Each path below is one point turned by a fixed rotation once a step. After each direction that follows a path, write how fast that rotation turns it, in degrees a step (0 if it stays still).
Each turn is a multiple of 5 degrees from 10 to 175, or 0.
Each row of a path follows its step; steps can be skipped.
Path 1:
step 0: [ 16   4 -11   6 -31   7  -2  -9  -2   1  -3 -19  -8   8   0   4  17   6
   6 -16 -11   5 -12   1  -5  42 -11   3   1  14  19  11 -23  11   2   0
  -3 -11 -15 -13  -1 -10  -1   2 -11   1 -23  -1 -21  -8  -3  -2  15   1
  -2  -3  17  14  12]
step 1: [-16 -13  13   2  36  -2  16 -13  22   9  -5  -7  22  -8   5  -7 -12 -11
   8   1 -15  -2 -14 -12  -1  -6   3   4   4 -12   5 -16  25   2  -7   0
 -10   9  -1  -4 -17   6  -4  -6  21  -7   1  -4 -18  19  12  -1 -11 -10
 -17  12   6   0 -23]
step 2: [  6   1 -16   7 -21 -21  17  11 -21   3  -1   5 -11  -4  -2  13  15   5
  -8  -5  -1  -2 -15  27  -6 -22 -23 -14 -20  13   6   9  -6  -7 -16 -13
   6  24   3  14   7  -2   7   6 -19   2   3  11 -14 -19 -12  11  10 -16
   0   2   0   0  -6]
step 3: [  3   3  25  22  22  13   2  23  -4  -2  14 -21   2   5   7  -5  12   8
  15  -2   7   8   1 -13 -14  24  18  27 -15   2  -4  -2  -8  -3  -7   1
 -20 -26  -2  -1  -4   6 -17 -16  -2   3  -4  -4  -2   1   2  -2  -6   9
   0  18  23 -12   1]
step 4: [ 20 -12  -9 -13  -9  -7  10 -16   3  -3 -17 -15   5   0  -5   0 -14   6
   8  17 -30  -8  -9   2  -2 -18   4 -22  19  -4  11   8  -8 -10  -2   1
  19   2   4 -12  -1   2   3   0   4 -11 -15  11 -33 -12  10 -12   7  -2
 -12 -14  20  20  -1]
step 5: [-13   3  11  25   4 -21 -19   6  17   8   5 -10   0   5  19  -3  11  -5
 -13 -27  12  -5 -19 -10  -8   1 -10  14  -7   0  -2 -16   9  14  -3   0
  -6   8   0  -1 -16 -12  11  17 -12  12  16 -15 -23  -3  -2  18   8 -16
   2  14  -2  -9 -18]
step 6: [  9   2 -22  14   3   8  20   7 -33  16  -2 -10  15 -11  -4   5  12  -6
   7  12 -19   8 -23   3  10   7  -3  -1 -14  15   3  10  -5   7 -18 -13
 -13  15  -2   2  15   2 -12 -23  -5  -9 -14   2  14   4  19 -10 -10   4
 -19  -4  13   9  10]
step 7: [  3  -8  19   4  11   0  24 -10  23 -17   2 -13   5  14  -8  16  12  15
  13   1   9  -7   6  11 -18   5   5   3  -2  -5  14  -7  -9 -10   1  -2
  11  -3  12   3 -34  18   0  -2  14   7   1  -8 -30 -12 -33   5  -2  -8
   0   9   9  -3   1]
step 8: [ -6  -8   1   5   1 -10  -5  21 -10  -1  -8  -7  -4  -7  12 -19  -7  -6
  -2  -4 -18   1   1   2 -13  -2 -15 -19   2  -7   0  -4  -9  11  -9  -3
 -20  -1 -12  -8  29 -10   8  -4 -12 -15  -8  28 -28  -8  33   8  14   0
   8  15   6   2 -21]
step 10: [ 12 -18 -10   8  16 -31  13  -9 -12   9  -8 -12   0  -9 -14  -5  16  -1
   8  20   5  -2  -9  -6   6  -4  -2   1 -14 -26  -7   3  -9   7  18  -4
 -29   1  -4   9 -17  14   9   2   3  -1   1  11 -12 -26  14   0 -14 -18
 -13   5  14  10   5]
[-2  3  6 -5  1  7  5 -6 -3 -2  3  2 -3 -2 -3  5  3  0  1  1 -2 -3 -1 -5
 -2  2  0 -4  3  1  1 -1 -1 -4  1  4 -6 -1  1 -1 -1  6  2  5 -2 -3  2 -7
  0 -1  7 -3  2 -4 -6 -1  1 -1  4]
120
[ 1 -5  2  2  1 -1  0  0 -1  4 -1 -2 -3  1  4 -8  2  7 -3  3 -4  4 -1  3
 -3  2 -5 -3 -2  4 -1 -1  1 -1  1 -1  1 -2  9 -6 -2  8  1  4  3  2 -5 -2
  5  3  2  4  1 -3  2  1 -2  3  0]
0
[-5  2 -4  2 -1 -6  5 -4  5 -3  3  0 -4  6 -2  0 -5  0  0  2 -5 -3 -2 -1
  2 -4  2 -3 -1 -1  1  4  0 -1  1 -2  5  2  5  1  1  4 -2 -2  5 -6  6 -2
  1  4 -1 -2 -6 -1  3 -2  7 -1  3]
135
[-2 -2  3  1 -4 -8  7 -1 -5  2  2 -1  2  4 -2 -1 -2 -3  2  5  6 -5 -2 -1
  6  2 -6  3 -2  1 -4 -5  5 -2 -1  0 -3  6  1  0 -1 -2 -4  1  0  5 -1  1
  4  3  0  0  5  0 -3 -5  1 -2 -1]
90
Path 2:
step 0: [ -2  -4  -4  -6  11  19   1 -13   3  -2 -23  10 -22  17   0   4  -2  11
   0  13  -5  12 -21  15   0  -5   2  18  11  -1  -2 -22 -21 -17  -8 -28
  21  -9  17   6   2   7 -17  17 -25 -12   0   4  -9  -8  -1  -6  -6  -8
   8   8  18  -6   2]
step 1: [ -4  -6  -8   6  -5  13  -5  -2 -11 -12  -7  -4 -15  10   1 -14  10  -4
  18   8  -4  18  16 -15  25  -1  16   9   0   8  33 -18  25 -14  -6 -10
   2   4  -5   6   1 -18   1   8  -3 -15   5  24  -7  19   3 -10  -9  -9
 -19   5 -22  -6  -2]
step 2: [  0  10   1   2 -20  -9  -6  25 -11  -7 -13   4  13  -2  -2  -1   3  -2
  17  16   1 -13  -5 -11   3  -9  25   2   1 -21 -23  16   8 -19   8  18
 -18  10 -14  -4 -18 -20 -14  -8   7  11   6  22  -5   9   4  -6  -2 -19
   8  -6 -12  18  -4]
step 3: [  5  13  11 -14  -4  10  -1  22  19 -11  18   6  -9 -10   0  13   9  10
 -23   1  11 -12  -4  -7 -14 -10   5   4  23 -14   0  11 -14  10  -7   6
 -19  -8  -2   4  -7  -2  16  11   6  10 -13 -10  -8   5  13 -15 -14  23
  12  -7  -8  27  21]
step 4: [ 24  -9   8   3   7   7  -5  -7  13  -1  17  -2   0   7  29  35 -10   9
  -5 -16   2 -16 -11  -2   8   9   1  -4   4  -3  25 -14 -11   2  -7  24
   4  18   3  -3   7  10   1  14 -19 -11   5 -19  -2   1   4  -7  22   3
  -4  -5  15   9  -9]
step 5: [ 22  -1  15  16   6   7 -12   1  -1  20 -15 -11  -5   6   8 -12 -19   9
  17   3 -13 -10  17   0  -2   4 -20  -5 -21  17 -14 -18 -16  10   4   5
  14  -1   0  12   5  -7 -19  17 -12  -8   2  15  -1  10  -8 -26   5   5
  -1  17  13 -13  13]
step 6: [-12  14   3   3  -1  -7   8  -9   4  -1 -32  -5 -22 -17   3 -10  -3  -5
   3   4 -24 -20   7 -25   0   1  -2 -14   1   6   0  -3  29  15  12 -23
 -11  10 -10   8   1   0 -11   0   8  -6  -9   8  -3  -4 -29   3 -13   4
 -27  -2  -6   8  -1]
step 7: [-15   7   3   2  -7 -20  12   6  -3   5   1  -6  21  -5  -3   4   9 -15
 -17 -19   5   2  -7  17 -17  -3  21 -26   2 -23  -1  -6  10  -1  -3 -13
 -29 -13  17   1   8  -5 -19  -2  -5  12  14  23   1   7  -5   7  -5   5
 -15 -22   2  15  -8]
step 9: [ 32 -11 -21  -4   0   0  20  -4  11  -9   7 -17   8  -7  11 -23  -6  -3
  -7 -12  -2  -8  16 -14   7   9  -4   0  11   7  14   7 -19 -19  -6  22
  14  -4   2   8 -12  10   8  21   8   2  -4 -10   7   1  -5  18   9 -26
  -7  16   9 -12   3]
step 10: [ 10   5   7  13   7 -11   0  -1   6   6  19   7  -6  -9 -17   0 -18 -16
  29   1 -21   0  13  -1   9  10 -18   8   0  -7  -7   1   9 -11  -3  -2
  20 -24 -16  26 -14  22 -19   2   8   6   5  13   6 -16  -1   4   3   5
  13  17   8  16  -9]
[-5  0  4 -1 -3  3  2 -4 -4  2 -2  5  3  2  0  4  6  4  6  3 -1 -2  4 -7
 -4  2  2  1  1  5  3  3  1 -1  2  1 -3 -4  4  0  3 -3 -5  1 -1  4 -1  6
  3  2  0  7 -3  1  0 -8 -2 -3  0]
70
[ 0 -5  1  1 -1 -4  3  3  3 -2  5 -1 -7 -2  1 -2 -3  4  1  1  3 -6 -5 -3
  3 -3  2 -1  0 -1 -6  0  4 -2  9 -4 -1 -8  0 -1 -5  1  1  1  4  5  5  1
  2 -5 -3  2  0  4  0 -3 -1  1  0]
95
[ -3   3   2   0   3  -2   3 -10   1   0  -1  -4  -2  -3  -5  -6   4   0
   0  -2   2   2  -3   0  -1   0  -2  -8   5  -1  -1  -2  -1  -4  -2  -1
   0   4  -3   0   2   5  -4   1   3   5   4   1   8   3   4   1   3  -1
   0   0   3  -5   4]
35
[ 0 -1  0 -1  4 -4  6 10  2 -1  1  0 -1 -4 -2 -2  0  7  7 -3 -7  0  1  1
 -1  2 -3  1  3 -4  2  0 -2 -2  1  9  0  1 -1 -1  5  3  2  0 -1 -3 -4  0
  0 -1  4  1  3  4  4 -3 -2 -3 -1]
60
Path 3:
step 0: [  3   6   2   2 -19  -2 -14  -6 -17   6  -2 -14  10  -8   2  -3 -16 -13
   6   4  -1   4   9  15 -13  16  31   1  -1   0  21 -23   9  11  -8  -3
  17  -9  12  21   9 -16  17 -15   0   0   1   0  -2   5 -28   2  29  11
  -1  22  12 -15 -17]
step 1: [  0   7 -11 -16   7  24  -4  13 -19 -17  -3   9   1 -13   6  19  -6 -17
 -35  25   0   5  -1  11   8   9  -9   8  -8  -1  -4   7  -1  -2  -1 -14
 -13 -17 -14   2 -15  -9   5  10  -7  19 -14 -13  23   8 -19   4  -9 -18
 -10   6  22  11 -12]
step 2: [-28  10   6 -19 -19  -1  21   2 -21  22 -12   3  -1 -25  -5 -16  -5  37
   3   2   0  -7   1  20   1   8  -1   6  16   1  -3 -16 -13  10  11 -14
  -5  20   2   5 -12  -2   7   7  -5   8   0  -3   2  17  11  -5  -4 -12
  -3  17 -12 -15 -14]
step 3: [-21  -7   5  16   4  14  13 -14 -16  -8  -8  21  -3  16   4  20   1  -4
  -6 -17 -24  -4   5  10  -5  -5  20  25  -8   8 -16  19 -30  11   0  -2
   7   2  14 -11  -3 -10  -2 -12 -13  -1   3   8  -4   0 -12  -8   0   7
 -22  25   7  19   7]
step 4: [  8  10   9   1  20  -4 -11 -10 -13   8 -15  -5 -22   6  -5  -9   9  17
   1  -9   5  -9  10  14  24  16   3  15  -6  16  24  -3 -15  -3  10 -26
   3  -9 -19   7   3  -5 -19 -25  12   6 -21  -2 -18 -11  -2  -6 -13 -15
 -10 -20  -5   4  -7]
step 5: [ -7   7  -9  11  -7  -2   0   1   4 -12 -17   3  11  -1   6 -13 -12  28
  26  25   1   9 -18   0  -5   6  14  -4  15  -5 -21  19  -3 -20  -6  -9
  41 -11   2   9  10  -6  -1  -5   0   2  -3  -7  -9  -8 -28 -19   6  -4
   1   6   5  14  -5]
step 6: [  9  15  -2  11  12   5 -17   4 -10   2   1 -22  -3  11   2 -13  -9  -8
   0  13   6  14  -4  -3 -11  33  -7  19  -7   8 -13  21   0  22   7   4
   2  22  -5  -8  13  15  -7   4   9  18   7  17   8  10  -5   7 -41 -15
  -5   9   9  10  -4]
step 8: [  4   2 -17  -7  31   1  10 -19  11 -19 -22  -1   5 -10  24   7  11  -8
  -7 -22  13   6   5   0   3   5  -5  10  14   7 -21   3   9   5   4 -14
  16  23   3 -15  12  12  11  -3 -13 -11 -25 -13  15  -7  -2  13  -9  19
  -3  18  -1  10  12]
step 9: [  3  -5  35   7   4 -28   2  -2 -14  -9   6 -22   9   8  -4  12  -7   8
   3  -1  13  -2  -5   3  12   9 -14   2  24 -12   5  -8   5  19   8  12
   8  -2  -3  16  -7 -16  -7 -16   3  14 -24  -9 -11  -3  14 -11 -17   9
  -4   6   8 -15  31]
step 10: [ -4 -15 -21   7  25 -14  -7  13  -3  -3 -10  -6  -9   0 -13  -9 -24 -29
   1   5 -22 -17 -12   5   6   5  22   5  16 -12   4   8  10   3  -4  12
  16   8 -21  -4   4 -27   8   0 -16  -7   4 -21   6  -6 -20  -5   5  12
  17   8 -13  -2   1]
[-3  0 -1 -2  3  5 -2  1  6 -7  8  1 -2 -6  1  4  5 -4 -3  2 -4  0  2  2
 -1  1  1 -1  3  3 -2  1  3  4  7  4  1  0  1 -1  5  6 -4 -4 -4  3  1  3
 -3  0 -5 -2 -2  2 -5 -1  0  1 -2]
145
[ 2  0  3 -2  0  2 -1 -4  1 -1  2  3  3  0 -1 -2  1  0 -1  2  2 -3  2  2
 -6 -2 -3  1 -4 -7  4  1 -4  4 -2 -5 -4  7  1 -6  3  0 -8 -1  0 -8 -5  0
 -6 -2 -1  1  4  2  3  5  0  4 -2]
85
[-2 -3 -4  4  0  6  5  0  0  4 -2  0  3 -1  5 -4 -1  0  3 -1 -6  0  2 -1
 -8  0  3  3  3 -3  3  2  9 -3 -1 -1  3 -2 -1  2  3  5  4  1  2 -3 -5 -1
 -3  4  4  0  3 -1 -6  5 -5  0  2]
135
Path 4:
step 0: [  4   1   3 -18  10  19  -1  -3  -5   5 -11   8  -3  -5  -6 -17  -5  17
   9   8 -16  -2  18 -42 -18  -3  26  11  11   5   6  -2  33  14   0  -9
  -4  -1   4   6   5 -20  -6   7 -11  -2   2 -12  -9   4 -21  -9  -1  -2
  -7  31  -1  -4  16]
step 1: [ 13   9   5 -14  13  -6   0   5  -4   8 -22  -1  -4  -2  11  -2  21   6
  13  33   1   0  12 -16  -1   7   2  18 -15  10  12   2  14  23 -29   8
   4 -10  -6   6  -1   7   7  32 -28 -22  -8  -4   0  12  -5 -17   9  -4
 -10  16  -3   2   9]
step 2: [  9 -11  20  -9   3  12   6   3 -20  21 -21   3 -26 -23  21 -16  13  12
 -11   5  -6  -2  18  -4   5  -3  -9  -3  -9  13  23   6   1 -19  -4  -5
   0   3  19  -3 -15  -4   7  16  -5 -30 -14  -5 -12   5 -18  -6   8  -8
  -1  24  -8  -6   4]
step 3: [ -1  16  14 -12  13   3  11 -16  -7  20  -8  16 -24   4   5 -15   1  -3
 -10   3  10 -26  -6   0 -21  -9 -13  -2 -10   8  10   3  14  -7   1   1
 -11  -1   5  26  31 -15 -14  28  -7 -20   8  -1  -9  -4 -14  -6   3  -7
 -14  26  -1  -7   6]
step 4: [ 17   3 -17 -23   1  -9  11   1  13  37  -1   0 -25   2  -1 -17  11   3
   5  15  15   0  -6 -21   1  12  14  12  -1   0   4  14  22  -5   3 -10
   5   8   7  -5  17  -8 -18  23  -1 -24 -14  18  -2   0  -9   3  11 -24
  -7   0 -10 -12  -2]
step 5: [  0  16  -7  -1   1  -6   4  -1   1  47 -15   5 -18 -14   2  -5   0   4
   1  -1  11   1  29 -18  16  -9  -3  -8  -6  -4  15 -17  21   8  -8 -17
   9 -15  18  12   1   3 -20  14  -3  -8   2   3  -7  13   7 -11   6  -5
   8   1  13 -29   9]
step 7: [  3  -5  -7 -11  -1 -17  -8  -7  -7  11   0  14  -4  13  14 -14   1  -4
   7   2   4 -15   5 -14   5   7  -7  -2  22  11  18  21  10  20  10 -16
  16 -21  14  16   4 -25  10  10  -4  -1 -12  12  -7   6  -9  -5  21  -2
  10  26 -24 -30  11]
step 8: [ -2   0   1 -15  -6 -10 -12 -12  -9  13 -19   6 -14   3  12   8   0  23
   0  16  10  11 -28 -24  -5  23 -18 -15  -1  -4   8 -11  24  18   2  -4
  -7  -9  -2   8  -8  -2  -9  13  -1 -11   0  12   0   5  -8 -18  11 -10
  28  29   3 -18   8]
step 9: [ 23  -2   8  -8 -20 -10   8 -14  -6  35 -10   9 -23 -10   3  -5   0   1
  -2  30   4 -26 -19 -16  13  12   5  -5  -8  10 -11  -5  -3   4  -1  16
  15 -14   6   5 -16  -1  12   4   2  -5  -4  -6  -8  -4   6   8  11   1
   9  31  15 -18   6]
step 10: [  2  -2  11 -16 -20  10 -14  -7  -2  31   1  -4 -23  -2   9  -7  13  -3
  -4   8  -8 -11   3 -12 -10   0  -1 -34  -4   5  -2  20  21  17 -16 -23
  -1  -4   3   8   9 -10   0  -6  -2  14   0   5 -13  -5  -3  21  10  -6
  -8  40  12  -6   0]
[ 0  0  3 -5  3  1  0 -3  1  0  7  2  6 -2 -1 -9 -5  3 -2 -4  0 -2 -3  0
 -7 -4 -2 -2  6 -2  1  2 -1  7 -1 -1  4 -1 -2 -2  7 -6  1  1 -2  0 -2  2
  4 -2 -2  2  2 -3 -1  0  0  3 -5]
100
[-5  4  2  1  1  0  3  0  0  1  1 -5 -1 -7  3 -5  4  0 -5 -1  0 -4  1  1
  1 -2  4 -8  0 -2 -1 -4 -4  3  1  1 -4 -2  0  1 -4  7  9  0 -3 -2 -7  2
  1  2  2  4  3 -1 -2 -2  5  0  6]
95
[ 4  1 -5  0  0  1  3  1 -3  2 -2 -1  1 -5 -4  0 -3  5 -2  3  2  7 -1  0
  6  0 -1 -5 -4 -2  3 -3  2  4 -5  6  9 -1 -3 -2 -3 -1 -1  4  1 -3 -2  3
  2  1  4 -4 -2  2  4 -3  0  5  0]
100
[ -1  -1   1   2  -1  -1   1   3   0  -4  -2   0  -2   2   2  -3  -1   4
   1   3   0  -5   7   3  -1  -4   3   3  -5  -3   4   1   6  -1  -1   4
   0  -2   2   0   5   0   0  -2   2 -10  -3  -3   1   0 -10  -2  -4  -4
  -4  -7   2   2   0]
25
